In the rows, 128 means zero.
A: rows in several groups, each row roughly a mix of its group's directions
A (101 x 10)
[[146  99 152 109 133 111  79 153 104 130]
 [ 89 120 157 157 129 158 104 156 145 138]
 [115 168 118 122  92 117 120 164 100 150]
 [121 113 145  85 167 141 136 170 120 129]
 [ 74 134 156 105 146 126 135 142  93 131]
 [133  97 131 101 169 161 106 119 150 107]
 [153 148 131 166  83 125 142 148 101 113]
 [158  93 130 136 171 146 140 112 163 127]
 [ 90 119 161 139 150 136 138  95 108 161]
 [183 151 136 123 153  87 130 134 125 125]
 [137 138 127 104 145 103  85 149 152  90]
 [154 149 124 154 163 158 136 109 138 167]
 [109 150 121 143 168 147  91 151 113 156]
 [108 124 115 158 100 167  94  99 132 143]
 [122 113 112 144 133 132  80  81 152 133]
 [115  91 119 163 173 130 114 100 129 117]
 [ 72 132 157 151 125 137 113 137 156 143]
 [147 152 150 118 156  81 142 133  97 147]
 [ 88 141 119 107 166 107 154 137 142  99]
 [127 122 108 103 137 142 185 137  97 145]
 [147 165 116 116 139 153 121 174  98 116]
 [124 113 112 141 163 141 114 165 177 131]
 [136 139 112 170 178 118 122  94 133 130]
 [ 95  77 124 139 138 119  91 141 149 124]
 [108 156 108 173 140 116 106 124 108 162]
 [142 129 125 167 172 117 117  85 142 128]
 [118 121 119 115  78 120  85 139 100 113]
 [ 96 134 134  81 162 106 157 136 139 126]
 [131 129 137  79 152 118 161 155 157 140]
 [142  96 130 111 173 160 126 114 150 100]
 [141 109 101 174 120 119 120 109 172 120]
 [154 105 158  99 151 136 120 106 166 107]
 [111 102 116  91 171 122 137 101 149 146]
 [162 150 112 117 129 104 122 174 151 101]
 [ 99 128 125 124 160 150  76 144 123 153]
 [113 159 135 148 105 143 182 142 144 138]
 [176 140 146 114 124  92 139 102 102 114]
 [152 146  90 145 132 119 149 133 147  79]
 [ 85  90 114 121 155 136 139 163 141 138]
 [ 90 112 116  98 101 101 125 100 153 148]
 [135 193 127 135  97 120 110 144 121 126]
 [126 141 151 170  87 141 116 153  98 125]
 [ 90 151 157  92 131 122 131 129  86 137]
 [101 132 162 106 130 109 152 165  93 135]
 [112 172 110 111 114 130 157 169 108 136]
 [ 65 112 130 126 126 128 116 165 143 124]
 [ 97 129  94 111 119 136  94 158  92 118]
 [120 167 125 107  85 122 142 158 118 157]
 [159 130 138 142 113 151 128  66 116 130]
 [103 157 100 156 126 123 147 156  94 152]
 [128 110 102 163 142 119 100 119 170  99]
 [149  97 131 147 159 122 137  85 147  97]
 [129 169  93 158 144  94 145 119 109 130]
 [128 162 125 167 129 124  88 144  96 148]
 [115 140 133 115  76 113  85 144 109 138]
 [162 152 132 160  79 147 144 139 126 138]
 [127 146 100 124 128 137  91 160  85 104]
 [115  87 126 105 157 123 105  93 105 150]
 [142 107 171  99 107 156  95 140 144 129]
 [121 139 112 168 158  99 142  87 138 144]
 [126 105 116 110 148 158 185 123 116 142]
 [110 159 104 169 141 120  99 124 106 158]
 [104  92 130 125 174 137 135 165 149 119]
 [163 135 113  73 141 104 150 116 115 127]
 [ 89 143 127 124 150 113 126 186 139 139]
 [ 83 117 142 100 160 141 132 119  90 141]
 [113 153 118 150 114 147 189 121 142 135]
 [ 91 121  92 122 153 109 154  98 148 144]
 [111 103 132  94 163 132  98 112  90 132]
 [155 145 127  99 160 172 151 148 142 123]
 [112 137 121 173 102 143 107  91  99 125]
 [129 164 157 147 144 136 116 148 133 179]
 [136 157 157 154 129 146 104 163 109 160]
 [128 156 157 106 122  78 140 136  94 120]
 [111 161 115 140 116 143 185 107 143 136]
 [113  98 135 100 154 105  84 108 108 133]
 [139 118 146 146 118  96  71 109 138 113]
 [114 132 140 132 116  84  81 156 139 108]
 [127 149 107 177 134  99 162 126 103 130]
 [154 115 148 153 132 117  82  95 153 116]
 [128 101 109 149 141 158 101 138 179 123]
 [ 77 143 104 116 134 119  99 143 118 163]
 [106  92 114 111 181 126 114 121 152 121]
 [157 105 129 140 110 148 120  68 121 123]
 [114  67 130 125 155 141 148 103 123 140]
 [140 155 153 109 117  82 141 122  88 123]
 [104 154 130 158 159 147 117 136 134 175]
 [109 163 122 144 124 113  80 134 113 164]
 [127 105 135 110 158 149 165 169 103 131]
 [141  84 172 140 125 128 146 103 158 124]
 [151 146 115 172  84 117 111 104 128 118]
 [161 112 118  95 118 107 151 148 135  84]
 [ 88 116 116 147 132 180 130 118 137 156]
 [149 127 121 109 112 157 136 168  98  90]
 [138  75 155 143 144 138 121  98 148 107]
 [186 129 141 142 140 125 116  85 138 125]
 [130 123 109 181 106 129 102  94 149 122]
 [ 89 105 126 142  95 166 107 103 138 121]
 [100  98 120 106 176 122 115 115 160 131]
 [137 121 146 153 101 119  69 136 104 123]
 [118 110 146  78 141 131  98 113 166 133]]
one row of each group, then the others: which group is each in?
[179 116 125 159  91 121 100 132 125 129]
<10>
[ 97 120  87 124 154 104 151  93 145 131]
<32>
[134 126  94 104 142 127 161 181 132 125]
<18>

[ 73 123 129 108 129 126 158 154 102 144]
<18>
[102 149 150 116 135 139 133 157 141 183]
<32>
[108 112 105 128  80 172 125 113 132 110]
<18>
[134 131 120 131 186 156  89 133 123 116]
<32>
[173 125 159 153 151 123 127  94 150 113]
<32>
[122 134 147  61 147 116 125 124 124 150]
<10>
[115 169 117 118  97 131 142 167 108 158]
<32>
[160 130 128 144 109 114 186 115 128 104]
<32>
[149 129 140  95 116 146 118 102  86 165]
<10>
